128 stands for zero in the data rows.
Some points, one per row:
[157 171 152 148 152 130 166 161 145 149 151 180 166 144 163 172 147 147
 163 152]
[142 103 152  98 153 118  67  42  98 141 133 107  69 152  80  38 148 123
 138 154]
[155 167 153 148 157 129 168 161 150 154 149 170 164 152 159 173 145 143
 156 156]
[141  76 149 129 144 131  67  66 123 134  82 117  52 151 111  67 148  96
 132 150]
[156  98 152 104 149 128  60  40 112 140 123 113  61 150  88  35 155 136
 144 151]
[122  82 135 121 123 131  68 108 129 121 134 119  95 148 109  87 140 133
 115 124]
[153 173 143 141 145 128 168 155 141 153 149 171 167 144 150 162 144 142
 156 154]
[ 55 156  74 140  56 130 166 162 152  68 149 124 166  68 158 167  67 111
  66  48]
[143  85 140 133 152 130 112 151 119 137 118 112 113 148 126 130 148 131
 133 139]
[130  80 138 116 140 133  88 122 126 128 125 123  91 140 107 106 148 130
 126 125]
[156 178 142 151 147 135 168 166 146 155 152 178 170 148 160 166 146 145
 159 154]
[125  95 143 121 133 131  85 113 132 130 135 120  98 144 114 100 149 133
 121 131]
[ 99 138  87  91 112 101 134 145  80 108 142  93 136  88  85 121 117 132
 102  94]
[156  91 152 108 149 126  66  49 107 144 116 112  62 147  96  49 149 134
 149 156]
[ 43 161  64 141  43 138 174 161 154  61 152 130 166  54 160 171  58 113
  60  47]
[ 51 160  66 144  52 133 163 152 148  70 150 133 162  67 154 164  63 121
  66  51]
[150  95 150 140 154 131 122 151 131 146 111 112 120 147 135 138 149 123
 143 155]
[151 108 143  86 150 118  79  41  94 143 129 106  75 148  77  53 146 125
 139 151]
[148  71 152 126 150 132  60  44 119 138  90 115  47 148 107  53 153 112
 139 153]
[145 124 136  91 148 112  98  59  91 139 140 102  96 143  76  76 146 131
 136 140]
[150  94 145 139 148 130 129 155 129 144 114 105 128 148 138 146 153 125
 143 146]
[144  99 150 105 153 128  69  48 104 143 123 111  68 144  93  51 149 129
 143 156]
[140 116 149 147 147 134 152 166 149 138  75 133 152 150 161 163 152 102
 139 150]
[101 169  91 147  88 132 168 164 145 106 142 172 170  92 161 171  58 141
 111  90]
[148 117 152 145 142 136 144 165 151 141  95 126 143 152 156 163 145 114
 138 151]
[ 88 167  83 141  71 132 166 156 147  98 150 159 162  82 150 160  49 140
  95  79]
[155 168 139 146 148 129 173 167 133 156 154 139 171 151 142 168 149 145
 164 161]
[ 91 172  87 150  74 135 172 163 148  99 153 179 169  85 159 169  55 147
 111  84]
[ 48 130  67 141  62 139 152 172 141  61 127 111 162  62 139 164  77  99
  48  50]
[134 133 125  81 147 104 100  71  81 133 126  89  98 134  62  79 148 132
 132 130]
[153  99 148 147 154 130 125 161 134 143 111 113 125 148 139 145 150 123
 138 152]
[115  91 145 119 117 129  90 120 125 120 138 120 107 140 110 100 138 131
 113 123]
[149 174 150 149 144 136 162 167 159 152 156 176 170 149 159 172 151 146
 158 148]
[150  74 145 115 156 130  56  51 114 143  93 114  48 149  99  49 142 112
 145 152]
[ 98 137  79  93 102 103 133 146  83 110 149  90 140  90  91 125 118 133
  98  91]
[111 139 135 123 117 133 145 163 121 119 145 118 170 143 123 153 130 130
 111 124]
[133  75 136 114 143 126  93 126 116 130 125 112  93 136 104 115 148 132
 131 133]
[141 117 137  88 149 111  86  49  85 143 137  94  86 142  74  63 150 130
 132 144]
[145 117 139  83 151 107  92  52  83 139 134  97  85 132  69  70 150 126
 134 139]
[142 111 143  96 142 114  85  48  97 137 135 113  82 144  90  62 138 128
 138 138]
[156 171 149 147 150 130 171 165 155 156 151 141 166 146 164 171 150 146
 156 151]
[147 124 150 145 151 129 153 162 150 137  81 130 151 151 163 174 150 104
 140 154]
[146 102 149 146 147 128 128 169 126 151 106 112 132 148 147 151 149 122
 137 153]
[ 82 169  79 146  75 130 172 165 150  95 149 175 170  78 160 173  48 137
 103  79]
[144 173 144 149 139 135 163 167 158 148 155 176 170 143 159 172 142 146
 154 142]
[118  96 144 120 129 126  92 109 123 127 142 125 108 144 108  95 142 134
 119 126]
[144 120 144 145 142 134 147 165 150 142 100 125 147 144 152 164 138 117
 141 147]
[132 140 127  79 135  98 110  75  73 129 130  94 107 125  69  86 143 131
 127 131]
[152 169 150 148 150 133 168 164 146 153 144 163 168 151 153 165 146 141
 158 157]
[148  94 149 111 144 130  65  54 109 138 114 115  66 148 100  58 150 134
 143 149]
[ 67 168  71 150  59 133 169 164 142  85 146 148 160  71 154 163  52 132
  82  60]
[155 167 147 140 148 135 165 163 157 152 145 157 164 152 160 164 152 140
 155 152]
[147 172 145 147 142 131 170 170 156 147 152 174 171 141 164 168 136 145
 154 146]
[117  97 140 118 124 126  85 114 124 125 133 120 103 141 111 100 142 127
 120 133]
[ 45 154  64 144  48 133 174 167 152  62 149 133 169  66 160 163  58 110
  58  45]
[143 125 144 142 143 128 154 169 148 132  88 136 154 141 160 166 141 111
 140 141]
[132  77 139 119 145 138  79 118 124 131 129 125  80 139 108 107 150 138
 129 135]
[ 78 165  78 144  67 134 166 158 149  90 149 153 163  73 151 159  49 135
  86  66]
[138 109 141  96 139 114  85  48  97 134 135 109  82 143  90  62 139 125
 133 135]
[146  73 156 126 143 133  61  58 126 130  70 117  39 149 108  61 150  96
 137 153]
[148 172 129 148 148 136 170 167 144 150 144 163 172 124 161 167 149 139
 151 141]
[ 83 144  68 116  94 115 136 164 107  92 155  89 159  66 108 155  97 127
  87  71]
[144  98 143 144 144 128 125 152 124 138 122 121 128 148 136 140 145 123
 138 147]
[155  91 153 122 144 133  71  62 120 144 103 117  58 145 103  62 149 120
 147 159]
[ 53 170  59 151  43 132 174 161 154  65 151 142 173  54 156 172  45 117
  70  42]
[152  86 154 107 145 135  56  41 111 142 108 115  56 147  95  50 147 134
 144 152]
[151 114 146 147 150 135 145 163 144 140  95 127 149 151 158 166 143 112
 137 151]
[156 115 150 149 147 134 141 169 140 143  95 121 140 151 153 159 142 112
 144 158]
[155  87 151 112 149 138  66  48 118 147 111 122  60 156 102  61 148 131
 143 154]
[146 175 134 151 139 134 167 166 146 146 150 172 170 141 159 166 139 141
 149 144]
[ 62 130  75 147  61 131 147 165 133  66 117 109 156  73 137 165  89 105
  59  65]
[152 116 145  97 147 119  89  52  91 140 138 108  85 144  81  69 144 127
 143 151]
[ 66 168  45 145  64 127 176 160 143  87 153 133 161  37 159 165  62 137
  85  51]
[139  98 142 110 138 125  68  50 117 140 119 117  66 142 100  55 144 129
 136 148]
[111  98 142 125 115 132  90 119 129 119 139 123 107 133 113  94 128 130
 111 125]
[146 117 145  82 153 112  82  45  83 140 136  94  89 141  68  65 147 131
 143 139]
[160 172 141 150 146 131 168 163 153 150 148 178 173 136 162 171 148 146
 156 153]
[126  79 139 119 138 133  89 120 121 129 132 120  83 129 107 104 147 130
 128 128]
[149  79 150 111 148 134  54  51 109 143  99 125  47 151 104  52 147 126
 144 153]
[ 82 173  83 141  72 131 172 160 149  95 155 180 174  79 163 166  43 144
 103  85]
[156 176 153 146 152 131 174 171 152 150 149 168 171 151 159 167 148 148
 161 152]
[ 86 174  79 146  69 131 176 166 147  93 150 160 170  76 156 168  41 129
  88  73]
[142 118 149 142 147 133 139 150 140 135  80 130 140 150 151 158 149 105
 136 157]
[152  90 149 131 152 135 111 151 119 147 120 110 118 146 130 134 150 129
 141 144]
[111 103 138 121 111 134  98 127 122 105 141 126 123 142 100 113 134 133
 106 130]
[156 103 149 143 146 133 130 158 134 144 103 115 126 145 139 145 148 122
 142 152]
[141 126 145 146 134 140 157 169 156 124  97 137 156 144 164 171 136  96
 135 141]
[129 137 120  76 135  93 117  91  77 117 135  90 112 115  65  86 152 129
 124 122]
[152  80 151 112 145 132  58  39 110 144 111 121  52 147  98  48 143 137
 143 153]
[149 126 151 147 145 134 150 161 153 136  95 134 155 152 159 166 146 112
 140 151]
[139 116 145  90 155 113  79  45  86 138 141 101  79 142  77  59 153 132
 138 143]
[131 138 127  82 132 100 111  83  78 127 132  96 110 126  72  91 142 131
 125 131]
[154 169 145 141 150 126 165 155 141 150 151 131 161 141 145 164 151 141
 153 150]
[150 107 153  93 149 120  73  39 101 139 130 104  75 147  82  49 144 128
 142 151]
[147 122 147 149 148 134 156 166 149 143  88 127 150 147 160 174 145 107
 137 153]
[151 113 149 150 150 133 138 165 141 141 100 117 139 145 148 155 147 120
 146 154]
[ 94 170  92 142  79 135 172 166 149 102 149 177 174  84 161 168  56 149
 111  84]
[143  85 143 133 147 129 112 148 119 148 114 119 109 138 116 127 144 134
 135 143]
[149 120 151 144 149 139 151 162 148 145 102 128 151 153 154 165 148 119
 141 153]
[ 45 136  65 147  54 131 150 164 138  58 133 116 168  59 147 169  72 102
  49  51]
Then 10 other points, each followed by its number:
[137 130 132  77 142 100 102  70  80 134 130  88 100 137  61  78 149 132
 131 138] 0
[127 132 122  77 133  96 105  84  69 135 134  94 111 130  62  84 147 131
 126 126] 1
[115  94 140 118 120 136  85 112 127 122 134 120 109 144 110  93 138 133
 115 122] 2
[144 120 147 139 155 133 150 159 148 133  86 130 149 151 159 164 146 102
 138 152] 3
[131  69 143 115 141 134  95 131 130 143 128 122  96 139 109 111 150 129
 129 133] 4
[116 129 141 117 111 134 132 163 121 112 150 118 154 141 109 144 129 131
 104 125] 5
[129 134 119  77 135 101 108  82  74 128 125  90 110 128  62  88 146 126
 128 128] 6
[151  69 146 127 149 137  63  60 122 129  74 117  42 157 103  67 145  95
 132 151] 7
[ 45 142  70 144  54 132 161 152 147  69 138 127 157  67 148 156  71 106
  66  52] 8
[151  87 150  99 149 121  62  35 108 142 124 111  61 149  90  32 148 135
 143 153] 9
Which three of these numbered points are nearest to each point below by angle, seen from the average point of the first points? Their numbers follow each, nearest first.
[137  83 139 119 140 133 101 137 129 138 127 120 103 137 112 119 147 131
 131 140] > 4 2 7
[ 68 152  43 139  76 135 162 167 135  85 145 113 165  43 148 168  76 133
  80  53] > 8 5 3
[112  98 137 122 120 130  91 123 122 115 138 119 118 144 110 104 137 130
 102 126] > 2 4 9
[113 119 138 117 111 133 123 162 118 105 146 116 149 134 108 140 130 132
 100 124] > 5 8 2
[137  74 136 121 150 135  98 138 122 142 121 117  99 139 115 118 150 132
 131 136] > 4 7 2
[138  70 139 115 144 134  98 130 119 139 125 121 103 137 114 113 147 130
 132 136] > 4 7 2
[151  95 146 104 148 121  71  41 101 140 128 112  70 147  95  50 143 126
 138 153] > 9 7 0
[124 133 125  80 135  99 107  89  76 134 131  98 108 126  70  89 148 132
 121 131] > 1 6 0
[131 133 123  79 137  97 112  86  80 119 133  92 106 118  67  82 152 129
 125 125] > 6 1 0
[137  74 136 121 150 135  98 139 122 143 122 116  99 140 115 119 151 132
 130 135] > 4 7 2
[112 136 137 123 124 133 145 158 114 122 148 116 155 137 124 158 134 134
 119 126] > 5 8 3
[123 137 114  75 131  97 115 102  72 119 133  94 120 115  63  97 141 130
 121 114] > 6 1 0
[112  96 139 114 123 131  86 116 125 119 141 119 109 145 105  95 137 128
 117 128] > 2 4 9
[137  75 141 113 139 131  98 138 121 143 120 117  94 139 113 116 149 134
 140 132] > 4 7 2
[113 136 103  86 124  93 122 121  77 114 138  94 121 105  73 101 132 126
 111 109] > 1 6 0
[145 127 136  91 146 106  98  60  92 138 139 104  96 142  77  75 147 131
 143 145] > 0 1 6
[153 100 151 107 147 126  72  48 106 148 130 120  74 149  95  51 152 131
 143 153] > 9 7 0
[142  69 142 121 149 130 108 141 118 140 122 115 103 138 109 121 145 130
 135 138] > 4 7 2
[140  72 142 118 142 132 105 134 121 138 120 120 103 139 113 120 145 133
 136 136] > 4 7 2
[144 119 135  86 148 110  90  48  85 138 139  96  89 142  67  67 146 130
 134 138] > 0 1 6
[124 137 120  85 130 103 110  81  83 123 132  92 104 121  75  92 139 132
 117 126] > 6 1 0
[144  97 152 104 147 120  70  38 101 148 133 114  63 152  85  38 147 126
 148 154] > 9 7 0
[125 136 118  73 129  89 120  93  72 121 127  89 114 117  63  94 149 132
 125 118] > 6 1 0
[136  73 141 114 142 133  99 128 123 137 123 115  96 144 100 115 151 131
 134 133] > 4 7 2
[143  74 139 115 146 133 100 134 124 136 121 118  92 139 110 117 150 129
 132 141] > 4 7 2
[142 124 133  83 141 102  95  56  84 139 127  91  94 142  64  79 148 133
 137 137] > 0 6 1
[113 141 135 128 122 133 142 169 116 119 151 116 169 136 124 160 131 129
 114 119] > 5 8 3
[142 123 130  82 144 103 101  65  86 139 122  90  93 137  61  77 148 129
 129 135] > 0 6 1
[ 48 156  64 140  53 136 167 161 150  72 148 131 171  69 158 168  62 115
  63  48] > 8 5 3
[145  69 147 124 147 131  58  58 125 131  79 116  42 155 108  64 146  98
 137 157] > 7 9 4
[142 122 137  86 145 102  99  71  83 143 125  97  97 139  71  85 149 130
 131 139] > 0 1 6
[ 48 157  72 144  58 133 173 159 152  62 148 130 173  68 159 167  64 110
  62  52] > 8 5 3
[114 102 138 120 115 134  95 119 122 109 138 125 117 143 100 107 135 133
 109 132] > 2 4 9
[137 129 134  90 141 104 104  77  88 136 130  95 106 138  75  79 148 135
 132 137] > 0 1 6
[117  89 142 115 118 129  76 105 124 116 141 117 103 146 112  88 140 130
 119 131] > 2 9 4
[122 140 124  76 135  96 108  86  72 133 132  95 110 125  66  87 148 132
 120 130] > 1 6 0
[143  96 149 101 151 123  66  35 100 149 130 113  65 151  86  37 151 127
 144 155] > 9 7 0
[132 136 119  80 134  98 111  99  79 132 128  90 116 123  67  92 147 129
 126 127] > 6 1 0
[139  66 136 117 142 130  95 129 125 139 123 123  93 132 107 112 146 134
 135 142] > 4 7 2
[108 141 136 122 122 133 148 159 113 120 151 117 159 136 124 160 132 135
 117 124] > 5 8 3
[114 140 138 128 120 130 150 161 123 122 150 109 165 138 125 161 126 130
 108 119] > 5 8 3
[111  91 144 117 126 137  83 117 123 122 137 117 112 141 108  92 143 128
 110 129] > 2 4 9
[145 122 151 140 153 132 145 153 143 132  84 128 146 151 157 163 148 103
 138 151] > 3 5 4
[113 113 139 120 106 129 116 147 125 105 146 121 143 143 108 131 135 131
 102 122] > 5 2 8
[146  98 148 100 138 128  70  47 108 143 129 115  68 145  96  51 137 134
 140 140] > 9 7 0
[131 139 122  71 139 100 104  73  75 128 130  87 102 135  64  88 142 134
 128 131] > 6 0 1
[147  73 151 129 153 136  58  60 124 136  74 117  40 152 109  64 146 103
 137 152] > 7 9 4
[112 144 131 132 120 137 154 165 122 122 157 113 171 137 123 170 130 131
 117 118] > 5 8 3
[141  77 142 120 145 135 105 141 124 141 121 121 100 138 113 122 147 126
 140 139] > 4 7 2
[137 122 134  87 143 107  91  59  82 144 132  93  95 138  70  68 146 124
 129 137] > 0 1 6
[152 106 154 149 148 139 136 163 144 144 102 120 137 150 146 154 146 120
 141 153] > 3 4 5
[137  82 140 129 151 130 114 148 122 145 121 114 107 145 118 127 149 131
 130 138] > 4 7 2
[115 146 132 132 122 137 155 164 119 127 146 111 169 135 131 167 134 136
 117 120] > 5 8 3
[147 108 148 145 146 131 134 164 146 145  97 114 136 151 154 162 152 122
 149 152] > 3 4 5
[106 116 132 122 101 129 121 148 127 101 146 122 146 136 113 135 129 129
  97 115] > 5 8 2
[123 158 131 143 128 133 163 167 123 126 152 112 167 134 139 168 138 135
 123 113] > 5 3 8
[145  76 154 131 148 134  67  67 131 129  75 120  44 152 109  60 148  92
 130 149] > 7 9 4
[154 119 149 138 152 132 134 153 148 144  90 126 134 147 156 159 147 115
 143 154] > 3 4 7
[143 121 149 149 151 133 149 166 148 138  83 130 154 149 159 163 150 103
 131 153] > 3 5 4
[146  97 154 102 151 124  69  31 100 141 126 109  68 151  85  45 145 132
 140 150] > 9 7 0
[149 112 149 144 148 134 142 163 146 146  96 119 142 150 148 160 147 117
 144 153] > 3 4 5
[147  93 150 101 148 126  68  36 103 144 127 118  62 152  92  41 145 130
 143 153] > 9 7 0
[140 127 135  83 140 102  99  57  83 142 131  89  92 133  66  68 146 133
 131 137] > 0 1 6
[139 126 133  79 143  99  99  67  78 141 127  94  97 134  64  82 148 131
 129 135] > 0 1 6
[148 117 153 147 151 128 140 154 144 140  92 127 135 149 161 159 146 109
 144 153] > 3 4 7
[117 109 139 118 107 132 112 143 124 107 142 117 134 139 108 119 134 135
 101 124] > 5 2 4
[113  91 148 123 119 132  82 115 127 120 138 118 101 137 108  88 135 129
 111 129] > 2 4 9
[133 142 122  83 133 101 116  91  78 130 135  96 118 124  73 102 147 134
 128 126] > 1 6 0
[140  81 145 127 145 132  65  71 124 132  79 119  54 145 114  66 141 102
 131 143] > 7 9 2
[120 160 123 143 127 132 167 162 131 125 149 123 174 123 144 166 135 129
 123 113] > 5 8 3
[ 59 170  65 147  49 133 174 164 149  73 150 152 170  63 162 169  41 128
  80  57] > 8 5 3
[146 114 149 149 152 126 139 160 145 136  93 126 146 151 155 154 152 112
 145 150] > 3 4 5
[131 138 117  82 131  96 123  99  76 129 135  93 118 122  76 102 147 136
 118 127] > 1 6 0
[140 127 130  91 140 106  98  60  91 134 139 103  96 137  77  74 139 131
 139 138] > 0 1 6
[146  74 152 124 145 129  65  65 128 132  73 123  42 146 109  65 155  95
 136 148] > 7 9 4
[135  71 135 120 150 133  98 132 126 134 125 112  97 134 111 114 150 130
 135 142] > 4 7 2
[ 54 155  68 148  55 133 161 154 147  65 143 134 161  67 156 157  61 114
  67  49] > 8 5 3
[117  97 140 118 123 127  86 114 124 125 133 120 103 141 111  99 142 128
 120 133] > 2 4 9
[120 154 132 137 133 134 159 159 127 130 145 122 171 130 140 166 133 135
 124 122] > 5 3 8
[142  78 141 116 150 132 104 135 122 140 122 115 100 138 112 120 151 126
 134 136] > 4 7 9
[116 134 112  76 121  99 118 108  72 123 137  95 118 119  71  98 140 132
 116 114] > 1 6 0
[114 137 107  81 122  95 123 113  70 117 137  84 121 104  70 103 138 128
 111 110] > 6 1 0
[134  80 139 118 140 130  95 127 126 136 132 122  93 143 106 113 145 128
 128 137] > 4 2 7
[123 151 132 142 130 132 163 165 125 128 147 115 171 137 142 168 133 131
 129 122] > 5 3 8
[138 132 134  78 140 102  96  64  82 129 120  95  94 136  63  75 147 133
 132 139] > 0 6 1
[117 103 142 118 115 135  94 129 127 114 141 128 123 142 109 110 137 140
 108 129] > 2 4 9
[145  84 149 128 152 134  71  72 134 137  82 119  53 152 116  73 150 100
 132 147] > 7 9 4
[129 133 124  79 136  99 111  85  69 132 127  90 106 122  68  87 147 128
 127 132] > 6 1 0
[126 161 134 148 133 135 169 163 133 130 152 120 167 128 146 168 140 135
 124 118] > 5 3 8
[ 35 148  63 147  45 131 171 163 150  61 141 129 167  58 153 167  63 103
  58  42] > 8 5 3
[146  73 157 125 144 136  66  60 128 130  71 120  42 152 108  57 145 101
 135 153] > 7 9 2
Now 10 new points, numbered from 0 again:
[ 90 171  86 145  81 134 166 166 149 103 151 181 167  80 159 170  53 147
 115  89] 0
[105 143  93  85 114  91 132 130  78 114 149  92 134  94  70 106 129 130
 105 101] 1
[143  74 146 126 147 131  56  62 125 133  71 120  43 147 113  56 142  99
 133 145] 2
[129 140 121  83 139 102 117  97  79 131 136  92 106 123  71  95 151 135
 129 131] 3
[142 126 135  80 145 100  97  63  79 143 126  95  94 137  64  79 149 131
 130 137] 4
[143 176 145 148 141 131 172 166 150 146 152 166 171 141 160 171 129 142
 149 143] 5
[156 173 152 144 151 135 173 167 155 152 146 176 172 153 160 167 152 146
 159 153] 6
[153 166 145 150 154 135 171 163 151 147 151 147 175 151 160 168 152 144
 158 152] 7
[ 53 168  64 151  52 133 172 166 153  72 149 143 170  60 163 169  45 123
  72  45] 8
[ 49 170  61 148  41 138 169 164 147  72 151 143 171  59 167 170  46 120
  62  51] 9
The same question for these:
[149 173 126 143 145 133 168 165 152 145 150 177 171 127 161 171 135 147
 151 140] > 5 6 7
[121 132 116  73 131  93 115  91  69 129 133  88 114 119  68  95 147 133
 124 127] > 3 4 1
[152 168 147 145 146 131 172 162 156 149 146 179 166 147 165 167 155 147
 157 153] > 6 7 5
[131  84 139 124 139 131  74  68 126 137  81 120  49 145 110  72 137  97
 131 138] > 2 4 3
[153 162 145 149 153 135 168 163 150 146 146 144 173 151 159 167 152 141
 156 152] > 7 6 5
[ 49 170  61 148  42 137 169 164 148  72 151 144 170  58 166 170  47 120
  63  51] > 9 8 0
[160 176 151 144 151 133 169 164 157 153 144 178 168 149 157 166 153 148
 153 148] > 6 7 5
[103 134  92  92 115 103 128 135  83 111 140  95 129  94  86 114 121 132
 106 100] > 1 3 4
[139  81 147 127 137 135  75  70 127 126  78 121  54 142 112  67 139 104
 130 143] > 2 4 3
[104 142  95  89 115  93 131 131  81 107 142  94 133  97  78 112 125 126
 102  99] > 1 3 4
[ 68 170  76 142  60 133 171 166 156  82 158 159 166  71 159 171  47 132
  85  63] > 8 9 0
[152 171 149 142 152 132 169 164 152 154 147 170 172 150 159 165 147 145
 162 155] > 6 7 5
[ 78 173  82 149  67 130 170 161 151  91 149 158 172  78 159 170  45 135
  91  69] > 8 9 0
[155 165 154 139 150 129 160 153 146 151 144 180 158 148 157 153 144 146
 159 154] > 6 5 7
[159 170 142 150 153 134 173 166 149 151 150 134 169 142 158 163 149 144
 160 154] > 7 6 5
[ 62 170  64 144  54 132 175 166 152  78 146 158 171  68 163 168  40 131
  86  58] > 8 9 0
[ 66 170  68 145  57 137 175 160 154  78 147 162 168  64 161 170  40 134
  88  61] > 8 9 0
[134 171 119 149 140 135 174 164 146 142 151 142 172 128 161 171 148 145
 137 128] > 5 7 6
[ 95 173  88 145  85 139 171 166 149 106 155 177 167  81 155 172  52 149
 112  87] > 0 8 9
[ 69 166  72 144  62 132 173 165 151  83 141 155 170  76 163 168  50 129
  91  67] > 8 9 0
[151  77 151 124 147 135  59  57 126 138  78 118  42 144 110  63 147 101
 140 147] > 2 4 3
[145 170 143 146 136 133 173 162 152 144 150 170 170 139 160 168 137 139
 149 145] > 5 6 7
[156 166 145 151 142 128 168 164 149 153 148 132 171 151 164 170 146 143
 163 160] > 7 6 5
[146  71 150 121 150 138  57  60 125 136  76 116  46 148 105  60 144 100
 137 152] > 2 4 3
[161 172 151 148 152 130 174 171 153 155 150 179 166 153 158 166 150 144
 161 153] > 6 7 5
[153 163 151 144 151 132 162 155 144 148 149 174 159 147 157 161 152 145
 157 149] > 6 7 5
[ 57 172  64 147  45 129 173 164 153  68 149 145 173  59 156 166  47 118
  68  44] > 8 9 0
[ 87 175  86 145  82 131 172 163 150 104 152 182 171  90 161 170  47 145
 114  86] > 0 8 9
[149 172 146 148 144 131 170 170 156 148 152 175 170 142 164 168 136 146
 156 148] > 5 6 7
[143 114 139  85 144 113  88  47  90 141 132 100  83 145  72  67 147 129
 136 143] > 4 3 2
[126 137 118  77 137  98 113  94  72 128 135  88 102 120  63  90 149 134
 125 127] > 3 4 1
[154 167 146 150 156 132 170 162 153 145 147 133 163 150 154 168 144 144
 152 149] > 7 6 5
[129 134 113  76 129  92 118  93  69 126 134  86 113 119  68  96 147 135
 115 124] > 3 4 1
[ 98 137  86  98 106  99 132 143  82 106 142  93 141  86  86 124 116 125
  98  91] > 1 9 8
[101 141  88  91 111  95 131 143  79 109 145  86 136  92  83 118 120 129
 103  89] > 1 3 9
[141 109 143  85 151 106  82  47  89 137 130 104  83 144  76  62 149 125
 138 144] > 4 3 2
[150 165 143 143 151 132 165 163 153 157 154 182 168 141 156 168 151 146
 158 150] > 6 5 7
[132 165 115 148 138 137 164 160 150 139 152 140 172 120 158 166 134 144
 132 123] > 5 7 6
[126 133 118  78 132  99 110  96  75 122 133  96 115 118  65  92 142 130
 123 117] > 3 4 1
[137  82 143 125 143 129  69  63 127 129  88 124  54 145 112  67 139 106
 130 141] > 2 4 3
[152 164 151 143 154 133 163 153 144 149 144 168 161 151 156 158 145 139
 155 153] > 6 7 5
[142 115 138  88 150 112  85  47  86 143 139  94  85 143  75  61 150 130
 132 145] > 4 3 2
[157 173 152 145 148 136 170 163 149 153 144 171 165 152 163 168 151 144
 155 150] > 6 7 5
[ 69 167  42 150  66 131 166 171 141  83 151 127 173  39 149 165  68 137
  85  50] > 8 9 0
[ 48 137  66 148  52 134 153 167 134  55 137 109 169  60 142 169  76 100
  48  56] > 9 8 0
[153 173 142 146 147 131 174 167 150 153 151 136 170 148 163 167 149 142
 161 155] > 7 6 5
[144 114 144  90 152 108  82  46  93 138 133 101  75 152  74  57 145 126
 140 146] > 4 3 2
[145 111 140  89 147 113  84  53  91 141 138 101  83 144  73  64 145 124
 137 139] > 4 3 2
[125 140 125  81 132  96 120  90  73 125 127  89 115 121  65  90 144 138
 118 124] > 3 4 1
[ 46 133  64 140  61 136 150 171 142  56 136 107 167  65 147 168  80 101
  46  54] > 9 8 0
[143 114 144  89 146 108  85  48  89 140 134  96  83 143  76  65 151 130
 139 142] > 4 3 2
[ 97 133  80 103 107 101 126 144  81 108 146  96 131  94  90 126 118 135
  98  90] > 1 9 8
[ 53 128  71 139  62 131 150 163 131  57 125 108 157  68 140 162  85 100
  55  59] > 9 8 0
[100 172  91 145  84 129 170 170 153 111 153 182 172  89 160 166  55 145
 115  84] > 0 8 9
[ 59 169  69 142  52 133 171 166 157  75 159 159 166  63 159 172  37 130
  78  55] > 8 9 0
[ 70 172  47 143  58 133 171 167 148  85 148 133 170  38 162 171  62 139
  82  48] > 8 9 0
[153 164 152 149 151 133 168 166 148 148 146 175 165 147 164 171 152 145
 157 149] > 6 7 5
[101 172  93 146  82 134 170 163 153 107 147 177 173  89 154 167  59 147
 111  92] > 0 8 9
[142 118 148  87 149 108  91  43  85 137 134  99  79 145  69  64 149 131
 139 141] > 4 3 2
[102 139  87  94 110  96 132 141  77 110 144  93 140  88  82 121 119 128
 102  93] > 1 3 9
[ 95 136  74 102 107  98 129 146  77 109 146  94 132  89  89 127 116 135
  97  86] > 1 9 8
[124 141 116  82 128  97 122  97  83 114 137  96 117 111  74  94 142 129
 120 116] > 3 1 4
[ 95 167  93 144  89 131 173 170 151 107 148 177 167  91 155 170  63 143
 117  89] > 0 8 9
[113 144 103  88 123  94 132 132  81 116 142  98 133 105  78 112 133 129
 112 108] > 1 3 4
[ 83 165  74 145  72 130 168 160 149  87 143 159 170  70 161 166  46 135
  92  70] > 8 9 0
[123 128 126  79 133  96 110  91  76 131 131  93 106 126  66  93 145 131
 121 125] > 3 4 1
[128 134 126  79 135  96 106  82  73 129 129  88 108 127  64  90 148 136
 122 129] > 3 4 1
[ 41 150  57 150  39 131 170 167 149  61 149 132 169  58 160 168  63 111
  59  35] > 9 8 0
[151 168 142 153 151 137 164 164 139 153 148 132 171 145 144 168 149 143
 155 148] > 7 6 5
[146 169 145 147 142 131 168 170 154 146 150 170 170 142 162 169 139 142
 151 147] > 5 6 7
[144  75 149 123 147 131  59  60 119 134  81 117  44 148 111  64 151 104
 135 148] > 2 4 3
[142  75 155 123 145 133  61  61 123 135  81 121  37 154 106  63 145 104
 138 146] > 2 4 3
[105 136  93  94 115  98 129 144  82 112 142  88 134  97  87 120 123 129
 106  94] > 1 3 9
[155 173 154 143 150 128 170 164 150 152 148 181 169 149 163 163 144 146
 161 153] > 6 5 7
[ 45 161  62 142  46 138 174 162 153  63 152 129 167  52 158 171  60 115
  62  48] > 9 8 0
[142 173 122 145 148 140 167 161 151 146 152 158 168 113 161 172 155 141
 148 138] > 5 7 6
[153 169 151 149 152 134 170 166 149 149 150 181 168 147 165 172 153 147
 158 149] > 6 5 7
[ 60 167  67 151  52 132 172 162 154  72 145 141 172  63 156 171  55 116
  76  52] > 8 9 0
[ 53 130  69 138  64 128 140 152 129  61 131 110 154  75 132 157  82 101
  60  63] > 9 8 0
[151 168 143 152 151 136 164 164 140 153 149 133 171 146 146 168 149 143
 155 149] > 7 6 5
[136  80 146 121 145 131  70  68 124 140  81 117  48 151 105  70 145  96
 134 145] > 2 4 3
[150 172 150 145 148 132 162 157 146 148 145 132 165 149 156 159 150 143
 155 152] > 7 6 5
[147  71 150 120 150 137  56  59 124 136  77 116  47 149 104  60 144 102
 138 152] > 2 4 3
[141  67 150 126 149 129  62  65 122 131  84 116  39 148 105  64 152  97
 135 146] > 2 4 3
[141 110 143  91 151 108  88  57  94 137 125 106  89 145  83  72 149 123
 138 145] > 4 3 2
[ 95 170  85 148  80 130 167 158 151 104 154 175 170  83 168 174  46 145
 113  84] > 0 8 9
[149 173 142 144 150 132 174 161 144 152 148 131 171 144 150 174 151 140
 156 150] > 7 6 5
[ 71 169  43 142  69 128 169 167 151  93 148 140 172  39 158 169  57 141
  84  55] > 8 9 0
[107 133 100  78 113  94 130 131  73 109 140  92 128  97  73 108 131 129
 113 102] > 1 3 4
[ 67 176  73 150  59 131 167 162 152  84 148 164 173  71 161 169  33 136
  87  65] > 8 9 0
[153 165 144 143 153 133 163 167 148 146 150 132 167 145 146 165 142 144
 158 153] > 7 6 5
